One turn sends every row of this set to another row. A few are shown first. Where does it send the rows asked after them?
Q_573: [ -5   6  17   5   0   3   6 -27 -11 -13   1   3  10 -10  14 -15 -31   4
  -4  -1  -7  -1   9]
Q_96: [-14  -1  11   5  -1   4  -8  29  -1  10  -9  -4   2  17   9 -11 -39   7
 -17  -3  -5   1  -9]
Q_860: [-12  -5   2  11  -4  36 -21   7  -1  -8   9  -8  -1   4  17  -8   5  -4
  -5   3  -7 -23 -14]
Q_997: [-17 -23 -11  10   7  -7   2 -31  15   1   5 -12  -7   0   2 -11 -14 -12
   2   7   7  11  -5]
Q_460: [ -1  -4   6   2   5   7  10  13   9  -8 -12 -12   6   4   5   0  39  -6
   0   3   0  -4  -1]
Q_883: [-19 -20 -11   8  -2  -4  -9 -26   8   4   9 -21  -8  -2  13 -12 -11 -15
  -2  -6   2   8 -16]
Q_774: [  3  -6 -10  -4  -4 -14   3  14 -31  -1 -17  -1  -1  -2   0  -1 -28   4
  -3 -21  -5   4   4]
Q_837: [ -1 -12  -7  -1  -6  -4 -21 -16  19  20 -13  -3   0  -9  19  21   2   1
 -11   0  -8   2  -3]
Q_984: [-13   3  11   6   4  -5  -1  23   4  12 -14   1   0  23  -1 -13 -40   4
  -8   1  -1  -1 -10]
Q_639: [  1  -2   6   2   6   6   9  13  10  -9 -11 -10   6   2   6  -2  39  -9
   1   2   3  -6  -2]
Q_466: [  3 -10 -10  -4  -1 -11   6  14 -30  -5 -16   0   0  -2  -3   1 -29   9
  -6 -12  -4   8  12]
Q_410: [ 10  11 -15   9  16  -2  -6  27  -1  -3 -20   2   2  11 -14 -10  11  -2
  12   7   3   5  -3]
Q_983: [  5 -15  -9  -4  -1  -2 -14 -17  25  12 -15   9   1 -15  16  20  -2  -1
  -8   7   0   0   7]
Q_580: [  4 -15  -8  -4  -4   1 -18 -15  21  13 -13   2   1 -15  23  21  -2   1
 -13   2  -5   2   4]
Q_791: [ -7  -5  -1  12  12  28   1  -5  13 -15  -5  11  -1  10  -5  -8  -1  -5
  10  22   6 -25  -2]
Q_469: [ 15   4 -14   6   6  13 -17  38  -7 -12  -9  -3   5   0   4  -7  10   1
  -3   5   0   7   3]
Q_550: [-10   9  19   9  -3  -4   0 -27 -14  -2   6  -5   8  -4  16 -17 -27   3
  -4  -8 -11  -1  -2]
Q_153: [  5   6 -12   8   5   9 -19  35 -11  -1 -10 -14   4   9   0  -4  14   6
  -3   2  -8  12  -4]
Q_864: [ -8 -24 -14  -3   1  17   1 -25  12 -19  -5  -8  -2 -15  19  -5 -19 -16
  -6  -5   3   8  -3]
Q_689: [ -5  -3   9   2  -1   8  -9  33   1   1  -5   3   4   8  14 -12 -41   5
 -20  -1   1  -2   0]
Q_278: [  4   9 -12  10  11   1 -12  29  -7   3 -17 -10   1  16 -11  -7  14   3
   8   4  -6  10  -8]
Q_21: [  0  -1   7   1   4   4  -2  29   7  -2  -9  14   4   7   8 -15 -43   1
 -13   4  10  -7   2]
Q_776: [ -2  -5   7   4   5   6   9  14   9  -8  -9 -13   5   4   6   0  41  -4
  -2   7   0  -3   0]
Q_182: [ -2  -6  -1   7   3  41 -10   4   7 -21   1   7   2  -2  11  -8  -1  -7
  -1  10   2 -26  -4]
Q_343: [  3  -5 -10  -1  -2 -24   1  14 -29   5 -10   1  -3  -1  -2  -5 -26   2
  -1 -19   1   1   2]
Q_551: [ -7   9  18   5  -4   3   2 -26 -14 -10   4  -2  10 -10  19 -15 -30   3
  -6  -8 -11  -1   1]
Q_196: [-10   8  19  12   0  -9   4 -30 -11  -2   7  -2   7  -3  10 -18 -27   3
   1  -1  -7  -2   2]
Q_915: [-10 -25 -14   3   8   7   8 -29  17 -14  -3  -5  -5  -8   5  -7 -19 -12
  -1   9   9  10   2]
Q_567: [  2 -12  -8  -1   1 -11 -12 -21  26  18 -15   8   1  -9  11  18   0  -2
  -3   8   1   0   3]
Q_969: [  4 -13  -9   0   0 -20   6  14 -28  -2  -8   3  -1  -3  -5  -2 -29  10
  -4  -6   1   8  16]
Q_670: [  0  -5   7   5   4   5   7  15   9  -7  -6 -12   6   1   8  -3  41  -5
  -2   5   2  -4   0]
Q_179: [ 18   7 -16   6  14   7  -9  33  -1 -12 -15   6   5   1  -5 -11   9  -4
   5   7   8   3   5]
Q_242: [-13 -20 -12   0  -6  11 -10 -21   6  -7   3 -18  -4 -12  23  -8 -16 -17
  -6 -14   0   8 -14]
Q_472: [ -5   3   8   4   8  -4   2  23   8   5 -14  12   1  16  -2 -15 -42   0
  -6   4   9  -6  -3]
Q_98: [  1  -3   7   3   4   5   7  14   9  -9  -8 -10   6   1   8  -3  39  -8
  -1   2   4  -6  -1]
Q_396: [-18  -3   3  20  11  16  -4  -7   9   2   1  -2  -5  21  -9 -10   5  -1
  11  21   1 -21 -11]
Q_6: [ -8   6  17   9   3  -4   8 -31  -9  -8   4   3   8  -6   9 -17 -29   5
   0   4  -4  -1   8]
Q_938: [-20  -5   5  19   0  21 -19   1   0   5  10 -14  -4  17   4  -9   9  -1
   3  10  -8 -18 -18]
Q_619: [  4 -10  -8   2   0 -26   3  14 -28   3  -5   3  -2  -2  -4  -6 -26   6
  -1 -10   5   4  10]
Q_50: [ -2 -11  -6   0  -1 -11 -16 -20  22  24 -15   0  -2  -5  11  19   2   0
  -4   4  -5   2  -3]

Q_883 moves to Q_915
Q_573 moves to Q_550
Q_938 moves to Q_791
Now find these:
Q_466 moves to Q_343
Q_984 moves to Q_21
Q_567 moves to Q_580
Q_639 moves to Q_670
Q_179 moves to Q_153

One turn sends every row of this set to another row. A few are shown first. Where does it send the rows asked after them?
Q_748: [-19  15 -21   0  -2 -20   2  -8 -24  30 -26  21   4   1  -6  19 -23  20
  -1 -28  -3   1 -20  21]
Q_397: [ -7  -2 -30  -3   0   2  13 -28   2  12  18   6   1  -6   9  11   2  -8
   4 -15  -1 -12  -2   8]
Q_177: [-10  14 -34 -23  19 -21 -15  -2 -21   8 -24   4 -15 -23   2   6 -40  22
  -1 -14 -18   3  -9  -1]
Q_857: [ -8  22 -17 -14  11 -25   2  10 -26  18 -29   7  22 -12  -8   8 -31  11
  -1 -27   2   8 -14  -7]
Q_87: [-18 -12 -32  -9   5 -12   7  11 -18 -18   4  29  24  -2   2   0  -8   9
  22 -20   7   0   2  24]
Q_99: [ -9   5 -15  -5  18  -4  14   1  -5  -1 -13  -2 -12 -42  -8  12 -17  17
  19 -44  -9 -12  -8  13]
Q_318: [  2  21 -19  11  11  -2   4 -14  -4   5 -18   3   5 -28  -1  18  -3  24
  12 -31  -8 -22   6  15]
Q_781: [-16   1 -30 -15 -12 -17  28  12 -10 -10   9  23  12 -16  10  -3 -17  13
   4   4  -1  -9 -15  15]
Q_614: [  2 -15 -16 -16  19  -9   0  -3  -7  -2  -9  16  10 -17  16 -28 -10   6
  18 -12 -14  12   0 -11]
Q_967: [-19   4 -36 -14  -1 -20  33   4 -15  -4  12  21   5 -13  11  -2 -16   5
  -4   8  -2  -6 -14  14]
Q_500: [-24 -16 -36  -9  17 -30  25   3 -34  -9   0  15   4  -5   5   0 -20 -12
  21 -14   9   5 -11  15]
Q_496: [  1   8 -26   7   8   6   0 -31  -9  18   4   1  -4  -5   6   5   0 -14
  17 -27  -6 -13  -6  11]
Q_168: [-20  14 -38 -12  17 -14 -17 -23 -17  11 -14  10 -13 -12  -7  27 -29  18
   1 -22  -8  -9   5  18]
Q_703: [-21  -5 -35 -10  12 -10   9   8 -14 -21   4  31  20  -4   2  -6  -7  16
  11 -12   2   7   8  21]
Q_281: [ -7  14 -39 -15  21 -21 -23 -29 -20   7 -20   4  -2  -1   1   7 -29  -2
   3  -6 -10   0   0  -9]
Q_818: [-14  12 -24  -2  12 -29  -2 -19  -6  16 -31  27  26   6 -11  14 -19   4
  -3 -16  -7  -6 -13  -6]
Q_873: [  8  -2 -13  -5  20 -11   0 -10  -3   5 -23  14   0 -24  13 -27 -14   4
  17 -13 -26  -6 -14 -13]
Q_762: [ 13   9 -28  15  18  -9  -9 -20 -20   6 -26  -4   5  -5  10  -1  -3  -6
  26 -30  -6  -3  -9  -3]
Q_770: [-18 -16 -31 -10   4 -31  27   3 -32  -6   1  17  11  -6   9  -1 -20 -15
  25  -8   9  -5 -16  11]
Q_438: [-21 -18 -18 -12  15 -14  25   2 -12   0  -7   2 -18 -37   0  12 -20  12
  20 -38  -3  -1 -12  15]
Q_879: [ 10   8 -23   6  19 -22  11   0 -14  17 -29   2  -7 -35  16  -2 -18  13
  11 -19 -23 -19 -25  -3]

Q_748 moves to Q_857
Q_281 moves to Q_168
Now find these:
Q_614 moves to Q_397
Q_500 moves to Q_703
Q_879 moves to Q_762
Q_873 moves to Q_496
Q_781 moves to Q_770

One turn sends every row of this set to another row. A few are shown first. Where does it send the rows asked after them?
Q_690: [-15  -1   3  13 -43 -12  -2 -48   9   1   5  22  15]
Q_755: [  1 -24  -5  32 -25 -29 -21 -38  -8 -22  11  25   4]
Q_709: [-11  -1   1  14 -46 -12  -1 -42   4  -1  -4  17  24]
Q_796: [-21   7   0  23 -27 -22  16 -28  -8 -22   3  43  16]
Q_785: [-22  -4 -14  16 -11 -19   1 -26 -19 -10  10  32 -13]
Q_711: [ 16  14  13  -2  -9   1  -3 -44   2 -14   4  35   4]
Q_663: [-11  -4  -2   3  -8 -24   8 -39 -27 -13   8  24 -18]
Q_850: [ -4  10  13  16 -15 -26   2 -49   7  -3  18  46  14]
Q_458: [-10  -1 -15  24 -41  -3  -3 -34 -20 -13  -7  36  25]
Q_306: [  6  -4 -11  16 -18  -9   0 -41  -1  15 -10  15  26]
Q_549: [-18 -10 -24  16 -18 -13 -16 -34 -20  -8  -2  38  -7]
Q_515: [ 13 -26   3  20  -3 -37  -1 -33  -6 -14  -7  28  -3]
Q_588: [ -3 -11  -5   1  -7 -26  -5 -56 -31 -14  -4  26 -13]
Q_184: [ -4 -14 -19   9 -12 -19 -18 -51 -28  -8 -10  37  -6]
Q_254: [ -8   7  15  19 -24 -30   5 -45   6  -1  10  44  21]
Q_383: [ 13  13  24   4 -15  -2   0 -41   0 -12   4  43   7]
Q_951: [ -1   6  20  11 -11 -13  25 -35 -18 -20  -4  40   4]
Q_935: [  8   8   8  13   1  -8 -12 -48   4 -26 -10  18  20]
Q_459: [ 16 -31   4  18 -27 -11 -12 -34 -16  -7  -4  23  -8]
Q_204: [  4  -3  17  13  -8  -7   4 -57 -22 -30 -17  24  10]
Q_64: [ 17 -15  -8  18 -24 -28  -5 -18 -15 -10  17  38   1]
Q_230: [  6   5  -4  11   1 -10 -11 -50   8 -19 -13  12  20]
Q_470: [  7 -16   1   6 -27 -26  -4 -25  -1 -33   1  25 -12]
Q_42: [ 12   0  -8  17 -13  -8  -2 -38  -7   5 -13  13  32]
Q_980: [  6  -8  -7  27 -14  -9  -7 -53 -29 -12 -17  29  29]

Q_184 moves to Q_549
Q_458 moves to Q_796
Q_690 moves to Q_850
Now find these:
Q_254 moves to Q_383
Q_755 moves to Q_64

One turn sends every row of this set to another row. A few are shown first. Where does it send the rows asked after them?
Q_216: [  4   6   7   6   7  -3   0  16   4  -2   2 -33 -17  -5   5  28  -1   1
   3]
Q_731: [  3   7   9   7   5  -7   2  20  -1   3   2 -29 -21  -6   5  22  -2   0
   3]
Q_206: [  3   4   2   4   8   0   1  15   6  -4   4 -29 -19  -5  10  32   3  -3
   6]
Q_734: [ 14 -23   9 -13  10   6  -9  -6  23 -22   0   5  -7   1 -13  10   2  15
  -9]
Q_792: [ -3   3   5 -14   0 -11  -1  -6  -5  -4   0 -25  12  -9   9 -22   4 -25
  -1]
Q_674: [  4 -26  15  -2 -27   8   7 -15 -11  -4  -7  -2  10  -1   1 -18  -1   5
   2]
Q_449: [  3   5   2   3   7  -2   3  19   2   0   5 -23 -23  -6  13  29   4  -6
   7]
Q_789: [  4 -29   2  -9 -25  14   9 -17  -8  -7  -3  10   5  -1  17  -7   9  -6
   9]
Q_799: [ 14  17  12 -11  -2  18   4 -15   2  -7  14   3  10   5  -4  35  -4   4
  -6]
Q_298: [ -2   3   4 -14   0  -7  -3 -10   1 -10  -1 -32  17  -9   7 -17   4 -23
  -2]
Q_591: [ 14 -24   0 -18  12   7  -6  -2  18 -18   5  20 -16   0   0  12   9   3
  -3]
Q_968: [ 14 -22   5 -17   9  -2  -1   8   5  -6   6  27 -22   0   0  -1   7   1
  -2]
Q_682: [ 14  19  22  -7  -5  11   4 -10  -5  -1  10  -2  11   6 -15  23 -11  10
 -10]
Q_156: [  4 -27  10  -6 -27   8  10 -12 -14  -1  -5   8   4  -1  10 -17   3  -2
   6]
Q_804: [ -2   2  -1 -16   2  -4  -3 -13   5 -14   1 -28  17  -9  13 -11   8 -26
   0]
Q_304: [  3   6   6   5   6  -6   4  22  -3   4   4 -23 -24  -6   9  23   1  -5
   6]
Q_661: [ 14  16   6 -14  -1  17   8  -8  -5  -1  17  18   2   5   5  32   1  -6
   0]
Q_633: [ 14  19  13 -12  -3   8  10   0 -17  10  17  21  -3   5   1  20  -3  -6
  -2]
Q_828: [ -3   2  -1 -17   1  -9   1  -5  -5  -4   1 -19   9 -10  15 -19   8 -31
   3]
Q_877: [ -3   1  -5 -18   2  -4  -1 -10   1 -10   2 -21  11  -9  18 -12  10 -32
   4]
Q_39: [  4 -27  11  -3 -26  14   5 -22  -1 -13  -7  -7  16  -1   3  -8   1   7
   1]
Q_963: [ 13 -19  19 -10   7  -4  -8   2  12 -13  -2   3  -9   1 -21  -4  -5  19
 -13]
Q_154: [ 14 -19  16 -11   7  -9  -3  10   1  -2   2  18 -19   0 -14 -11  -1  10
  -9]
Q_20: [  4 -29   3  -8 -24  19   6 -23   1 -14  -4   1  12  -1  12  -1   7   0
   6]
Q_958: [ 14  21  23  -7  -6   4   8  -1 -17  10  12   9   2   5 -10  14 -11   5
  -8]

Q_591 moves to Q_734
Q_216 moves to Q_731
Now find these:
Q_661 moves to Q_799
Q_674 moves to Q_156
Q_828 moves to Q_877

